One turn moves every row onto another: examples first, then more rows asked
J_895: [ 11   8 -14   2  -8  35  59  17 -29   9  -2 -24  31  -6  22 -19  -7  24]
J_193: [  0 -28  -9   3 -33 -48   6   7  -5 -11  -8 -29 -15  -7 -44  -7   8  32]
J_821: [-12  -6  33  10 -28   1 -34  -2  22  -2   6  43 -39 -13  32  19  17   2]
J_301: [  3  21  -8   8   1  32  42  -8  -6   5  13 -54   3  29  34  31 -18   7]
J_154: [-14 -30  16 -26  27  16 -37  -5 -22  23 -30  13  19 -15 -13 -16  -1 -26]
J_700: [ 54 -19 -39 -22 -20  -2 -15  14  26   2  -1   1 -31  -3   8  34   6 -21]
J_999: [ 18  15 -20 -11   2  40  52 -10 -14  -8 -10 -49 -16  23  15  25  -9  16]
J_551: [ 62   2   4  -2  36  -2  43  20 -28  -2  13  -2 -12  18  13   4  -2  12]
J_7: [ 20  26 -44 -11  15   8   1  -4   7  33 -17 -14  18 -38 -41   4  16 -22]
J_990: [ -5   8  -1  -1  -6 -34   6 -35  17  -9 -15 -34   6 -20   1  42 -51 -26]
J_300: [  0  17  -7 -12   0 -17  -5 -40  21   5 -22 -38   5 -23  -8  29 -47 -28]
J_762: [-21 -21  16  22 -53 -18 -31  -3  17  14   5  27 -35 -10  10   6  12  21]
J_784: [ 14  10 -10 -14  -7  33  60   4 -33   1  -2 -32  23 -13  13  -8 -12  28]
J_592: [ 18 -20  31  -4  14 -12  17  -3 -38  15  25 -25   2  31  16 -10 -18  37]
J_189: [  5 -38   1 -37  23  10 -34 -12 -21  20 -25   2  18 -16 -15 -15   0 -27]
J_482: [  4 -35 -21   1  -7   1  31  25  -6 -45 -51   6  15 -21   7 -10  -9 -32]
J_766: [ -1  11  -7  42 -26 -26  -8  26  30   6  14  45 -32  -6   6  14  35   4]
J_745: [-31   9  13  37 -37  -6  10   6  10  -3 -29  42  12 -45  20   0 -14 -16]
J_371: [-32 -31 -20 -11   5  26 -17  -8  -4  -9 -30 -52 -11  23 -27   9  26 -17]
J_796: [-10  15  -7  32  64 -18   0  -5   9  -1 -18  -8 -12  10 -35  20  13 -39]
J_612: [-36  32  24  23 -36   1  -2 -14  23   2  -7  28  -3 -51  20  14  -3   2]
J_163: [  4 -13   0   2 -18 -48   1   7  -6  -2 -13 -34 -10  -4 -63  -8  10  18]
J_792: [  8  28 -37  -5  12  20  -5   6   9  42  -9   1  15 -39 -41   6  28 -19]
J_470: [-14  21  -9  50  62   7   5   1   9   3  -6  26  -1  19  22  -2  13 -29]
J_78: [-40  16  12  31 -31  -6   8   8  13  -3 -20  41  23 -42  26   0 -10 -15]
J_467: [  6   5  -6  44 -36 -20  -5  25  27   5   8  43 -37 -12   3  21  31  -3]
J_851: [-45   1  10  47 -24  -3   4 -11  27 -21 -16  18 -17 -11  35  33 -12 -29]
J_172: [ 30 -19  33 -19  18  -7  19  -8 -39   4  19 -27  -9  26  13   5 -18  31]
J_294: [-45 -20 -16   0   7  31 -24  -9   4   4 -26 -42 -21  25 -27   9  31  -6]
J_376: [-42   9  14  39 -26  20  10  10  26 -35 -22  27 -25 -16  30  16  22 -12]
J_831: [ -7 -35 -23   0   1   8  32  25  -7 -46 -43  -9  14 -16 -12 -12   7 -41]
J_350: [-52  10   8  44 -17  -1   2  -6  30 -22 -20  18 -11  -3  41  26  -8 -24]
J_175: [-39   4  44   9  15   5 -29  -3 -27  29  -4  13  39   5  10  -8  -6 -10]
J_942: [-15  17  26  43 -18 -29   1  14  18 -10   3  43 -32 -24  -4   3  31  15]
J_767: [ 54  -4   2  -5  43  -6  51   2 -32  -7  10  -1 -14  13   6   4  -6   8]
J_686: [ 18  10 -12 -24 -12  32  61  -1 -35   5   5 -34  19 -12  -1   7  -4  21]
J_157: [-24 -14  18  17 -47 -18 -38   5  18  15   7  29 -28  -2  15   4  17  23]
J_97: [-33  18  -8  19  -5  37 -35  -4  15  30  -3 -22 -19  43  11  15  24  12]
J_545: [ 15  19 -12  -4   5  38  51  -5 -12 -10   3 -52  -6  21  26  32 -14   8]
J_871: [-17  22 -27  23  -1  21   5  20  -5  38  23  16  24 -19 -14 -17  49  10]
J_978: [  5   8 -13  22  55 -27   2  -4   5  -7 -25 -24 -11  16 -44  18  15 -36]
J_743: [ 60   5   0  10  34   1  34  26 -19   9  19   2  -8  30  26   5  -2   5]
J_571: [ 47 -32 -38 -29   0   8 -22   4  23   1   0   0 -31  -2   5  19  11 -32]
J_14: [ 35 -16  35 -26  19  -3  22  -7 -45   3   3 -21  -8  28   9  11 -21  17]

J_766 moves to J_78
J_189 moves to J_371
Now find these:
J_175 moves to J_97
J_743 moves to J_895
J_571 moves to J_831
J_745 moves to J_762
J_193 moves to J_990
J_686 moves to J_14
J_796 moves to J_792
J_821 moves to J_376
J_545 moves to J_551

One turn moves every row onto another: examples first, then more rows asked
J_550: [-14 -18  30 -10  34   9 -40  31  27  11  20   1   3  -5  23  33 -29  16
  -7  -4  32]
J_178: [ 34  -2 -44  -4 -19   7   9  -5  25  26   2   5  10 -30  35 -15   6 -36
 -13 -75  48]
J_937: [  3 -17  23 -16  34  12 -60  12  14  22  24  -3  -4  -8  16  23 -22   8
 -28 -12  34]
J_260: [-45   0  76  26  31  -4  28  22  -3   7   8  35   1 -28 -33   7   1 -22
  -7 -19   3]
J_564: [ 16   0 -40  11  -2  12  21  19  35  16  16   3  19 -22  50   9   7 -29
  13 -70  53]
J_938: [ 15  -5 -31  -2 -28  -3  40  13  44  12 -14  12  19 -35  34 -11  -5 -25
   9 -65  39]
J_813: [ 28   0 -47   5  -5  13   6   5  26  24  17   2  13 -23  45   1   9 -36
  -4 -75  52]
J_56: [ -3  32  36  38  -2  -7  73   7  36  25  11 -10  27 -17  34 -19  21   1
 -48 -12  37]
J_457: [ 17  33  26  28  -7  -4  50 -19  19  39  14 -14  15 -20  25 -35  26  -9
 -75 -21  39]
J_720: [-19 -22  38 -15  16  -2 -19  34  38   6   0   5   7 -14  12  23 -37  25
  -2   1  23]
J_853: [  8 -17  34  -4  49   3  22  16   2  -3   6  29  26 -15 -81  -1 -10 -16
 -38 -37  15]
J_710: [-19   0  65  12  20  -2  -3 -13 -23  25   7  31 -13 -33 -46 -17   9 -35
 -43 -29   3]
J_794: [  1 -15  37   2  55   3  28  27   6  -8   8  28  30 -11 -76   7 -11 -13
 -28 -33  16]
J_104: [  6  32  33  30 -12 -10  66  -8  30  31   5 -10  21 -23  24 -33  22  -2
 -63 -15  33]
J_60: [ 33 -12 -41  35  -1  10   8  11  24  -1  33  10  12 -11  45  15  37 -60
 -15 -14  25]
J_414: [-11 -26  41 -28  -1  -9 -19  20  36   9 -17   9   1 -24  -2   2 -40  21
 -18  -1  17]
J_647: [ 27  -6 -37  -6 -32  -1  26  -1  34  20 -13   9  12 -37  27 -21   0 -29
  -8 -70  40]
J_264: [  9  -3 -34   7 -14   3  38  24  44  10  -1   8  23 -26  45   6   0 -25
  19 -65  46]
J_349: [-32  -2  75  15  15  -8  20   3  -9  13  -4  34  -5 -36 -45 -12   1 -26
 -26 -23  -2]
J_975: [-28   8  60  31  56  13 -12   9 -24  21  40  25  -7 -16 -21  17  17 -35
 -23 -30  16]
J_944: [ 18 -18 -25  30 -26  -5  46  24  44 -16   1  21  20 -23  34   5  22 -48
   0  -4  11]
J_809: [ 11 -21  23 -27  15   5 -59  -2  13  27   9   0 -10 -15   2   2 -25   8
 -43 -13  28]
J_530: [  7  39  23  44  18   5  45   0  22  33  38 -19  21  -8  46  -7  32  -8
 -58 -19  47]
J_291: [-43   5  68  35  51   8  11  25 -10  10  31  29   1 -18 -21  23   9 -26
  -7 -23  12]
J_502: [  0 -13  33   6  65  10  22  30   3  -7  20  27  31  -5 -69  17  -7 -15
 -23 -34  22]
J_616: [ 43 -18 -36  17 -35  -3  16  -9  25   3   1  18   6 -28  21 -18  29 -60
 -34 -12  11]
J_901: [ 13 -12  26   2  66  13   3  13  -8   4  25  24  24  -6 -71   8  -2 -22
 -42 -42  23]
J_437: [ 20 -14 -32  37  -7   4  31  26  37 -12  21  16  20 -13  46  19  30 -52
   2  -6  20]
J_340: [-16   5  57  20  41   9 -19 -10 -30  29  30  25 -14 -24 -33  -2  17 -39
 -43 -33  13]
J_546: [ 14 -14  28  -4  55   8   9  10  -6   3  14  26  23 -11 -80  -2  -5 -21
 -45 -39  19]
J_741: [  6 -11  28   7  71  13  10  24  -3  -2  30  23  28  -4 -66  18  -3 -19
 -31 -38  25]
J_561: [ 17  37  21  36  10   4  38 -15  14  39  31 -18  16 -13  36 -23  34 -12
 -72 -23  44]
J_125: [  4 -25  33 -33  -3  -6 -39   1  23  20 -12   7  -6 -25  -8  -8 -35  13
 -38  -8  19]
J_295: [ 45 -14 -44  24 -15   7   0  -6  18   5  22  12   6 -18  33  -4  38 -64
 -33 -17  20]
J_276: [ 29 -20 -28  19 -40 -10  40   6  38  -8 -10  23  14 -30  21 -14  23 -53
 -18  -6   7]
J_29: [ -3  36  30  45  13   1  65  10  31  26  28 -15  27 -10  44  -7  27  -1
 -46 -14  44]

J_794 moves to J_853
J_937 moves to J_550
Now find these:
J_291 moves to J_260
J_437 moves to J_944
J_264 moves to J_938
J_457 moves to J_561

One turn moves every row onto another: examples first, then more rows asked
J_41: [-10  32 -32   2   3 -40  40   7  53  36 -23 -49  27 -20 -19 -52  50 -62
  32  16 -26 -20 -41 -17   6 -30  -1  17  34]
J_655: [ -4  16   2  24 -13 -24 -23 -21 -27  36  48  28  -4   8 -23  -3  45 -31
 -13   3 -34 -25   2  49  19  -9  19 -37  -6]
J_281: [ 27  17 -65  26 -22 -56  20   0   9  -8  -6   0 -16  16  -4 -12  35   8
  16 -13   9 -18  29  13  46 -33  11  25  22]
J_680: [-17  16  -5   9 -37 -42 -14 -51   6  11  33  32 -12 -13 -42 -37  60 -54
 -30  -7 -37 -34  -2  22  15 -34  25 -31   3]
J_725: [ -3  16 -19  -4 -10 -14   8  -8  46  49 -41 -63  43  -6 -29 -21  20 -37
  67  25 -24 -11 -47  -9   7 -19  -6 -13  35]
J_257: [-29 -12 -49  19  21 -11  24   6 -14  20 -18 -16  40 -45 -26 -56  -7  -9
 -21  17 -49  14 -18  20  -2  -6  22  21 -18]
J_830: [ 27  14 -52  11 -48 -42 -12 -38  27  -7 -44 -14   5  22 -26   2  27  16
  36  -2  15 -13  16  -2  42 -33  24  -5  28]
J_328: [ 34  17 -57  17 -32 -50  -3 -25  14  -6 -31 -13 -13  19 -13 -23  39  -9
  13 -11  14 -15  18 -12  36 -41  34  20  38]
J_926: [-51  10 -42  12   9 -22  37  -6  18   3 -29  -4  59 -46 -40 -27  11  21
 -12  34 -38   7 -27  28   8   2  24   1 -44]
J_656: [-23 -21  -5   5  13  11 -19  -5   6  12 -45  -8  23 -26 -33 -68  -8 -17
 -20  26 -40  21 -31   2   7 -22  37  16 -11]
J_935: [-19  29 -16  -5   9 -31  52  44  60  23   2 -20  16 -13  -7 -30  48 -37
  37  17 -33 -29 -30  15  36 -24 -20  10   7]
J_641: [ -7  18  -7  51 -27 -46 -22 -60 -27  49  28   7  24  11 -49   7  26  -9
   7  12 -19 -10 -13  39  -5   0  -5 -40   1]
J_679: [-12  14  -3  -9  -3  -5  19  31  54  36 -13 -35  31   0 -18  -3  17 -14
  72  28 -30 -20 -34  26  37 -14 -27 -17  10]
J_582: [-19  22 -15  38 -51 -66 -14 -90   9  22  13  11  16 -11 -67 -26  42 -34
  -8   2 -22 -20 -19  12 -11 -24   2 -32   6]
J_42: [ 20  15 -61  19 -39 -49  11 -14  18 -10 -17   0   3  19 -17  13  22  34
  36  -4   9 -19  25  23  51 -25   2   0  13]
J_93: [ 10  34 -49  -6  13 -14  24 -45   6  27 -18   9 -16 -36 -21 -29  20 -45
 -23   5 -25 -74 -16  -9   3  57 -11   1 -24]
J_917: [  4  42 -16   7  16 -15  17 -34  26  23 -20  26 -13 -15 -23  -3  18 -15
 -15  21  -9 -66 -27   5  17  63 -23  -5 -45]
J_713: [-46   0   2   1  -3   0  -5 -17  40  -5 -55   4  41 -23 -44 -37   9  13
 -11  41 -28  13 -40  11  16 -15  36  -5 -37]
J_697: [ 11  17   0  10  -2  -2 -16 -56  30  25 -37  18 -20  -8 -38 -19 -11 -15
   5  21  -8 -54 -37  -5  15  51 -40  -6 -29]
J_25: [ 18   9 -32  -3  -4  -3 -10 -66  13  31 -33  -1 -21 -30 -36 -43 -10 -48
  -4   3 -26 -62 -27 -20   2  44 -28  -3  -9]

J_42 moves to J_830
J_93 moves to J_917
J_655 moves to J_641
Now find these:
J_935 moves to J_679
J_257 moves to J_926

